rotation steps, each row followed by its count of steps:
The counts run from 0 to 500.
[  0  57   3  -8   7  -7  -2   6  -7   9  -5  -2 -32  11  -7  11 -19  -9
   7  22 -34  35 -17  18   1  -4  -4  14  37  18   5  10  66  40  10   7
  33 -11   6   3  15  -9 -18]	331
[  0  19  37   4  14  24 -20  -5  -7  10 -13 -15   3 -44   9  -8 -39 -49
   3  15 -11  42 -10  24 -15  -5  11  20  24 -19  -8  10  34  21   1  34
  42   8  -3   0  19  13 -21]	238
[-34  18  -2  -5   9  25   4  -1  -8 -10  16 -20 -22 -38  22  14 -18 -27
   7  17  21  53 -23   1   2  16  -9  21   5 -44  -4 -12  -5   4   6  15
  17  38 -30   7  41   4 -20]	108
[-16 -24   5 -17  12  45  19  -2  15 -36 -24  10 -10  -5  14 -11  21  -2
  31  46  15 -17  26  -8 -11  36 -14 -16   3  25 -15 -12  32  18 -13  -4
  -2 -21  42  20  19 -35 -11]	484
[ 11  -3 -22   8  -6  50  29  53  -8  -9 -20  45  -4  16   7  -5  20  -2
  15  31 -20 -20 -28 -13   5  -3  -1  18  11  -9   3 -28  10  10 -18 -24
   7   6  20   8  39 -36  13]	313
[-12  25  13  15  18  15 -41  -8 -13  -9  22  -9  -4 -14  10  -5  13 -21
  12   2 -21  71  -1 -22 -32  -4 -33   6   4 -20 -34  41  18   3  -9 -31
   5   0 -11  10  36  30  -6]	123
[ 16 -12 -18   0 -12  62  -3 -15   9   0 -29  16   7 -14 -13 -18 -38  -6
  -4  28  -6  -2   5  -9 -15  10  18  28  10  11   3 -35  39  48  -8  33
  17  10  -1  15  25  -7  -9]	473
[  9  -3  -4  -3  -8  41 -60  10  25   7 -28  15   6  -4 -19   6   9 -18
  -1  -3 -19  37 -25  15  27  -3  11   8  21  -6 -24   1  19   8 -21 -43
 -42   7  15   1  33 -10  15]	25
[ -9   3 -31  -7  18  29  29  66 -10 -13 -26   1 -12  11  -4 -16   1   0
  -6   4 -12   1 -31  -7  40  -4 -12   4   9 -16  23 -16   9  22   6 -36
  -8   6  28   8  54 -29   0]	311
[-27  26  25   0  20  15  31 -21   7  20 -40 -23 -31  -9  41  14  17 -41
   6  25  16   7  12   1   1  21  -7  25  12  -6  -6  11  34 -39 -10 -28
   8  -5  10  10  30  13  22]	231
[-10 -22  -7  -6  23  40 -28  45  12 -16  -9 -14  29 -65 -12 -27 -22   7
  -2   6 -21  -3 -11  25 -10 -28  -4   1  14  -4 -17 -20  -7   0 -11  -4
   1  -7  19  11  27 -18 -12]	275
[-32  26  38   1  23  14 -13   1   0   7 -16 -51   0 -39 -13 -34 -13 -44
   1 -17  -4  42  16 -19 -25  -2  -5  23 -23 -19  -1  23   1   8   3  -1
   7  22  25   6  23   7 -12]	243
[  2 -14 -23 -15  20 -10 -22 -10  12  -5 -13  -2   8   8   7  18 -32  -4
 -30   4 -12  23  14 -19  23  22 -25  18  13  -1   8 -17  63  26   9 -27
  -7 -15  60  29   5 -19 -18]	57
[-16 -12  20  16 -16  33 -44  13  23 -14   1  14  36 -25 -17  -1 -25   8
 -13  10 -28  19  20  -4  -7 -12  10  50   8 -17   1 -57  -9  28 -15   6
   3  20  22  11  20  15  -7]	146
[ -3  28 -29  -9 -10  -3 -14  24  19 -14   9  14  -8 -31 -20   9 -28  21
 -33  20  25   3  -2  24  28  -5  -8  24  31  13   2 -39  17  37   5  15
   0 -13  37   2  41 -37   7]	171
[-30  27   9   8  16  10   2  39   4  21   2 -12 -15 -61  16   0  28  -9
   0   5  40  10 -24  17  19  -7 -27   5 -20 -12   7 -18 -26 -26 -11 -19
   4  -2  32  -3  52  -6  11]	403
[-24  16   3 -28 -14  18  31 -15  13 -35  -8  11  -8  13  -9   7 -36 -24
  -8  20   7  21  11 -22  -2  31   3  38  16  -8 -10 -26  17  48  -6  13
  10  44   1  17  19 -40 -17]	343
[-12  14  16 -31  -3  11   8 -21  -4  -4 -31 -27 -33  24  11   6 -32 -15
  -7   9 -11  19  12 -36  21  18  -7  26  13 -54  22  -2  30  28  13   7
   8   7  30  10  26 -21   4]	347
[ -2  48  -4  24   4   0 -22  12  -8 -12  -6 -37  -3 -32 -23  -7 -43   6
   0   2 -44  50 -18   6 -24 -46 -11  31  -3   1  12   0   3  12  -7 -17
   0  15 -18   4  22  15  -5]	5
[-49  24  28 -26  27 -18 -27  -3   6  -2  -3 -21   3 -32   2  16  -2  26
  -5   5  -8  50 -15  34   2 -25 -17  29  33   3 -14 -14  14   7  -5 -25
  17  15 -10  28  27   3   5]	134
[ -5  28   4   0  15  -6 -17 -10  25  12  -8  -7 -17 -44  12  -4  -7 -22
 -12  27  73  15 -16  29   0  20  14  -9 -24  19  -1   2  31  34 -25  -3
 -17   8  29  12  38 -18 -10]	497
[-40  21  14 -16  31 -14  -8   4  -4 -25 -11 -20  20 -29   1  11 -23  24
  -8  15 -10  48  -2  15   6 -27 -18  42  44   8 -12 -25  14   5  -4 -34
  11  14  -5  32  17  12   7]	135
[  0  -3 -30  23  15  32 -20  19 -19 -38  10   6  14 -37 -18  -6  -9  16
   4   3   6  30  22 -57 -20  -5 -37   8   2 -27  -4 -34 -31  -2 -13  -9
   0   4  31   9  21  -8  -6]	281
[-23  44   2  29  -8  32 -13 -11   0  13 -33  10 -20   3 -29  17   8   6
  23  19 -25  21  35 -18   4  -4 -29  27  14  36  17 -28  11 -10   6  -2
  -2 -25  40  -2  17  25  15]	33
[-12  37 -37  24 -13  33   4  17   9  14   5  15 -20  -2 -15   8  15 -17
 -10  -1 -10  21   9 -38 -11   2  -7  64  25 -17   4 -40   0 -14  -8  -7
  19  29   4 -16  23  12   5]	438
[ 20  -1 -11 -14   8  15  33  36 -13 -32 -11   5 -12 -38  13  -9 -35 -27
  -1  35  27 -13 -14  -3   8   3   8  -2  10 -16  -3  -3  16  24   1  26
  27 -10  33  17  25 -56 -16]	78
[ 20  -1  -4  38   0  -3  -5  42 -26 -20   7  20  25 -33  25  11 -17  -5
  -4  22 -37  17  -3 -30 -22 -42 -34  43 -17 -27  12 -21  -7   2   0  -9
  39 -14  22  12  19  10  -6]	411
[-26  20   9 -31 -18  19  29 -33  13   7 -11  13 -32  28  16  10   3 -14
  -8  15  -7  13  14 -38 -13  31 -27  40  10 -38   3 -25  28  24  -6  15
  32  20   6   7  24 -29   6]	345
[-17  21 -17 -10  15  17  52  22   6  10 -22  -9 -36 -27  20 -17  22 -23
   1  18  34 -36   7 -13 -10  24 -16   3  -3   4  14 -11  19 -16 -10   5
  26  -7  49   1  22 -46   6]	75
[ -7   9 -17  22 -26  44 -49 -17  26  -4 -10  44   4   2 -15  30  16 -13
  10  16 -19  35  10  -8  -5  11 -19  23  31  25 -29 -34  20  -4 -26 -22
  -8   1   8  -7  14   9   1]	28
[ -9   6   5 -22 -10  22 -28  -7  -3   9 -32   2 -11  14   3  14  20  23
   6  -8 -53  36 -14 -21   8 -25 -37  27  18 -54  15 -11   2   4  -4 -28
  10   1  12   5  36 -10  28]	19
[-18  33  16 -11   8  23 -20  20  -1   8 -46 -11 -12 -20 -46  -5  -3   8
  11   8 -19  16   4  17  34 -22   6   7  15  44  21  -3  16  13  17   5
 -11 -27  54   8  27  -7   7]	36
[ -1 -17   9   8   8  17 -29  14   1 -54   0   2  24 -31  26   1 -13 -37
  19  32 -38  37  -6  -7 -25 -16  -6  28   6  -2 -45  10  19   7 -13 -24
  10   4 -19  30  20  12 -17]	120
[-18  -8  -6 -23   1  -6  30  12   1 -36 -15  -7   0  -2  16  -1 -35 -35
   2  26 -41  21 -18 -10 -11   3 -23  24 -24   9   5  -1  47  40  19  -6
  25  11   6  38  10 -17 -38]	213
[ -9  31  -2   4  22  13   0  52 -15  22 -15 -18 -14 -16 -16  19 -10  17
  -4   2 -30   6 -39  26  26 -38  29  16  26  -7  -2  -3  19  -7 -14 -32
 -22   7   5  11  26 -28  21]	430
[-19  17  -3   8  12   6  23 -18 -15  20  18 -26 -39 -10  43  41 -14   9
   8  43 -28   8  -9  -3 -42   5 -33   8  -8 -11  -2  15  51 -18  -3  11
  18 -26 -16  26  13  -2  -7]	96
[-14  37 -24   8 -10   8  -3  11  32   2  -5  20 -18 -30 -28   7  20  16
 -14  20  37 -16  19  -4  -3  -5  -5  24   7  42  -5 -40  -3  -2 -26 -16
 -22  -9  44   2  30 -30  32]	168
[  4 -15 -42  15 -21  52   0  27  28   0   6  26   9  -1 -15  -4 -12  -5
 -12  14 -20 -26  -4 -17 -23  18 -10   0 -24  18 -10 -37  21  22 -29 -15
 -33   8  23   1  18 -39 -23]	183
[-31  10   6  16   0  27  24   0 -17 -37  -9 -15 -15 -23  19  15 -23 -26
  19  32   3  32  10 -29  -6  -4 -11  47  -5 -36  17 -27 -19 -20   8  12
  21  26 -14  18  30  20  -1]	110
[ -4  -6  12  22  22  49  -8   3  -9  33   6   8   4 -39  28   6   0  14
   9  37   3   6 -17  30 -18   7 -32 -28   2  -6 -35  10  23 -24 -34  -6
 -14 -45   4   5  41  -7   7]	392
[  1 -10  27 -20   2  21 -42  22  17 -17   4  -6   0 -34  33 -11  22 -45
  16  14 -28  30 -30  18 -11 -19   3  19 -10 -30 -26  30  18   1  -2 -19
  13  -5  -4  25  42  -2   1]	118
[ -8  39   0  11 -11   8   1  35   9 -36   0  12 -32  13 -10  13  -7 -31
  12  38 -10  10   4  17  30  17  27   7  20  37 -11   6  45  30   6 -10
 -16 -15  27  14  30 -16  -9]	327
[ 18  36 -61   9   0   6   3  -9  10  22 -12  16 -39 -17  11  26   9 -35
   9  19  24  21 -41 -13 -18  13 -26  15  14  18   0 -11  48   3 -13  -4
  24  12   0 -11   3 -16 -22]	200
